In the data rows, zero lies at 7.5, halfway between 7 and 8.
Here are some points, each followed by its number:
array([12,  4,  9, 10,  5,  6,  7,  6,  7,  8,  5,  8,  7,  5,  8, 11,  8]) 0
array([10,  4,  6,  6,  3,  5,  7,  7,  9,  7,  7,  7,  6,  4,  9,  9, 10]) 1
array([ 4, 14,  6,  5,  6,  8,  7,  2,  4,  7, 11, 11,  3,  9,  6,  8,  9]) 2
array([ 9,  9,  6,  9,  7, 11,  8,  8, 11,  5,  8, 11,  8,  7,  6,  6,  7]) 3
array([10,  7,  2,  5,  4, 13, 13,  4,  3, 11,  9, 11, 10, 10,  7,  6,  9]) 4
array([ 9,  9,  9,  8,  5,  9,  8,  9,  9,  5,  9, 11,  7,  8,  5,  4,  8]) 5
array([ 8,  8,  6,  9,  7, 11, 11, 10, 13,  6, 12,  8,  7,  8,  8,  5,  8]) 6
array([ 7,  8,  9,  8,  5, 12, 11,  5,  9,  7,  8, 12,  9,  9,  6,  5,  9]) 7
array([ 8,  7,  7, 10,  6, 10,  9, 10,  9,  9,  5,  9,  9,  7,  6,  6,  8]) 8
array([ 8,  8,  5, 10,  6,  7,  9,  9,  9,  6,  9, 10,  3, 11,  7,  4, 11]) 9
array([11,  5, 11,  8,  6,  5, 11,  4,  4,  6,  8,  9,  6,  5,  8,  9,  6]) 10
array([ 6, 13,  0,  2, 11,  8, 11,  6,  3, 10,  7,  8,  6,  7,  8,  1, 12]) 11
array([11,  2,  7,  5,  4,  6,  8,  7,  6,  8,  5,  6,  6,  7,  7,  6, 12]) 12
array([ 5,  4,  4,  9,  4,  7,  5,  9,  3,  6,  9,  5,  2, 14,  8,  9,  7]) 13
array([ 7, 10, 10,  9,  8, 11,  9,  9,  9,  5,  9,  9,  6,  7,  6,  5,  7]) 14
array([ 0, 15,  0,  6, 13,  0,  3,  0,  0, 11,  6,  7,  4,  5, 14,  6,  5]) 15
array([ 4,  9,  3,  1,  8,  9, 13,  6,  1, 15,  5,  9,  7, 11,  6,  5,  7]) 16
array([11,  9, 10, 15,  5, 13, 10, 10, 10,  4,  5,  8,  9, 12, 11,  8, 12]) 17
array([ 5,  6,  3,  7,  6,  9,  5,  8,  4,  9,  4, 10,  7, 10, 10, 11,  9]) 18
array([ 9,  8,  8,  5,  8, 11,  8,  9,  5,  6,  9,  9, 10,  6,  6,  8,  8]) 19
array([ 6, 11,  8, 14, 12,  7,  8,  6,  4,  6,  8,  8,  8,  7, 10,  5,  5]) 20
array([ 9,  8,  8,  9,  5, 10,  8,  7, 10,  5,  9,  8,  7,  8,  5,  6,  9]) 21
array([ 5,  8,  8, 12,  9, 11,  8, 10,  8,  8,  8,  6, 12, 11, 11,  7,  7]) 22
array([11,  5,  6,  8,  3,  5,  8,  6,  5,  6,  5,  8, 10,  4,  7, 10, 10]) 23
array([ 5,  5, 10,  7, 10,  6,  0, 10,  9,  9,  8,  7,  9,  5,  8, 10,  6]) 24
array([ 6,  5,  9,  6, 13,  8,  2,  8,  7, 10,  9,  3,  8,  8,  9, 11,  5]) 25
array([ 1,  8,  6,  5,  6, 10,  9,  2, 11, 12, 11,  4,  8,  8,  5,  2,  8]) 26
array([ 9,  9,  6,  8,  7, 10,  8, 10,  8,  6,  7, 10,  7,  6,  5,  7,  8]) 27
array([ 6,  8, 11,  5, 10,  9, 13, 13, 15,  5,  8, 10,  4,  9,  0,  7,  3]) 28
array([10,  9,  5,  7,  6,  9,  7, 10,  7,  7,  8,  9,  5,  8,  6,  7, 10]) 29
array([ 7,  5, 10,  4, 12,  7,  3, 10,  9,  9,  7,  4,  8, 10, 11, 11,  7]) 30
array([10,  6,  5,  8,  8,  8, 13,  8,  7,  6,  8,  9,  8,  6,  6,  8, 11]) 31
array([ 6,  8,  8,  7, 11,  6,  5,  6, 10,  8,  9,  7,  7,  7,  8, 11,  7]) 32
array([ 6,  8,  2,  7,  6,  7,  9,  3,  7,  4,  0,  7, 12, 11,  5,  7,  7]) 33
array([15, 15,  8,  0, 11,  4,  8,  7,  0, 15,  6,  4, 13,  4, 15,  4,  5]) 34
array([10,  9,  9, 10,  3,  7, 11,  7, 10,  3,  7, 11,  6,  6,  5,  8, 13]) 35
array([10,  5,  7,  9,  3,  5, 10,  9,  7,  6,  7,  8,  9,  6,  6,  9,  9]) 36
array([ 4,  4, 11,  8, 11,  5,  4,  8,  8,  7,  5,  6,  9,  8, 10,  8,  6]) 37
array([ 9,  5, 11,  5,  9,  6,  4,  9,  9,  8,  8,  6,  8,  7,  7, 12,  5]) 38
array([9, 7, 6, 8, 8, 7, 7, 8, 9, 6, 7, 8, 6, 9, 6, 6, 8]) 39
array([ 8, 11, 12,  9,  9,  9,  8,  7,  6,  7,  9,  6, 10,  9, 11,  8,  7]) 40
array([ 6,  7, 10,  7,  8,  5,  3,  6, 10,  6,  8,  4,  6,  8, 10, 11,  8]) 41
array([ 7, 10, 11,  7,  9,  9,  9,  9,  9, 10,  4,  6,  3, 11,  9,  5,  7]) 42
array([ 8,  9,  9,  7,  9, 11,  8,  9,  7,  6,  7,  8,  9,  7,  5,  7, 10]) 43
array([ 7, 11,  9, 10,  9, 10,  6,  7,  7,  4, 11,  4,  9, 11,  8,  8,  7]) 44
array([12,  5,  8,  7,  4,  6,  8,  8,  7,  6,  5,  9,  6,  5,  6, 10,  9]) 45
array([10,  5,  9,  7,  3,  8,  7,  3,  4,  9,  8, 12,  7,  5,  9, 10,  4]) 46
array([ 7,  3,  4,  5,  8,  7,  6,  1,  5,  9,  9, 15,  9,  6,  5,  4,  8]) 47
array([ 6, 11,  7, 12,  8, 11,  7,  9,  5,  6,  7,  5, 12, 12,  9,  8,  7]) 48
New points follow, each followed by the numbers of its five nearest points above by angle, nearest first.
array([ 9, 10,  9,  9,  5,  7,  9,  9,  9,  9,  9,  9,  7,  6,  4,  7,  7]) 5 27 35 21 14
array([ 6,  7,  4,  6,  9,  9,  7,  6,  7,  9,  6,  7,  8,  6,  5,  8, 10]) 11 16 47 33 18
array([12,  8, 10,  6,  5,  2, 10, 10,  8,  7,  2,  6,  2,  3,  7,  9,  6]) 45 0 1 10 36
array([ 7,  7,  4,  7,  8,  9,  6,  2,  7,  9,  5, 10,  6,  8,  9,  7,  7]) 47 15 18 33 4
array([ 9,  8,  6,  9,  7, 11,  9,  8, 11,  6,  7,  8,  7,  7,  2,  4, 10]) 21 3 27 5 39
array([12, 11,  4,  4,  2,  3,  5,  8, 12, 14,  8,  6, 12,  0, 11,  7, 11]) 1 34 23 36 12
array([15, 10,  6, 10,  4,  0,  8,  6,  3, 10,  8,  5, 12,  6,  6,  0,  6]) 34 23 36 10 12
array([ 6,  5,  7,  5,  6,  7,  6,  6,  4,  7,  2,  6, 10,  9,  7,  7,  5]) 33 18 37 16 12
array([ 8, 10,  8, 10,  7, 12, 11,  8,  8,  5,  8,  8,  7,  6,  6,  6,  9]) 14 21 27 3 43
array([ 8,  8,  7,  9,  9, 11,  8,  7,  8,  6,  7, 11,  9,  8, 11,  5,  7]) 3 7 22 17 20
array([ 5,  7,  8,  5, 11,  7,  4,  9,  6, 12,  7,  4,  4,  4,  9,  9,  5]) 25 24 30 32 15
array([11,  6,  8,  7,  3,  6,  8,  8,  9,  8,  8,  8,  6,  6,  6, 11,  8]) 45 1 36 0 23
array([6, 6, 7, 4, 8, 5, 2, 8, 9, 5, 8, 2, 5, 5, 9, 9, 5]) 41 25 24 38 30
array([ 9,  7, 10,  9,  6,  3,  7,  4,  8,  9,  7,  9,  5,  7,  6, 11,  9]) 0 10 45 46 1
array([ 7, 11,  9,  9,  9, 10,  8,  5,  7,  6,  7,  7, 12, 10, 13,  6,  7]) 40 48 22 44 20
array([10,  4,  3,  7,  6,  5,  8,  0,  1,  9,  5, 13,  4,  5,  3,  8, 12]) 47 23 12 45 46
array([ 6,  5,  8,  9, 11,  7,  6,  8,  9,  8,  9,  3,  9,  7,  8,  8,  6]) 25 37 30 24 32
array([ 4, 12, 11,  9, 10,  9, 10,  8,  6,  6, 10,  7,  9, 11, 14,  7,  7]) 40 22 44 48 20
array([ 7,  9,  8,  6,  7, 12,  9, 10,  5,  8,  8,  7,  9,  8,  6,  8,  4]) 19 48 43 16 4
array([4, 7, 5, 8, 7, 6, 6, 3, 7, 9, 6, 4, 9, 6, 5, 3, 8]) 26 33 15 47 11
array([ 6,  9,  8, 11, 10,  9,  8,  9,  8,  6, 10,  6, 11, 11,  9,  5,  9]) 22 48 44 40 17
array([ 6,  8,  0,  3, 11, 10,  3, 12,  2, 12,  1, 11,  5,  9, 11,  6,  9]) 18 11 16 15 29
array([10,  6,  8,  9,  5,  9,  9, 10, 10,  7,  9, 15,  6,  7,  3,  6,  8]) 5 27 3 21 35
array([11,  9,  5,  6,  9, 10,  8, 11, 11,  7, 10,  7,  9, 10,  8,  7, 10]) 6 29 3 39 27
array([ 5, 12,  9,  9,  5,  9,  8,  8,  6,  7,  8,  7, 11,  9,  9,  8,  7]) 48 40 22 44 17
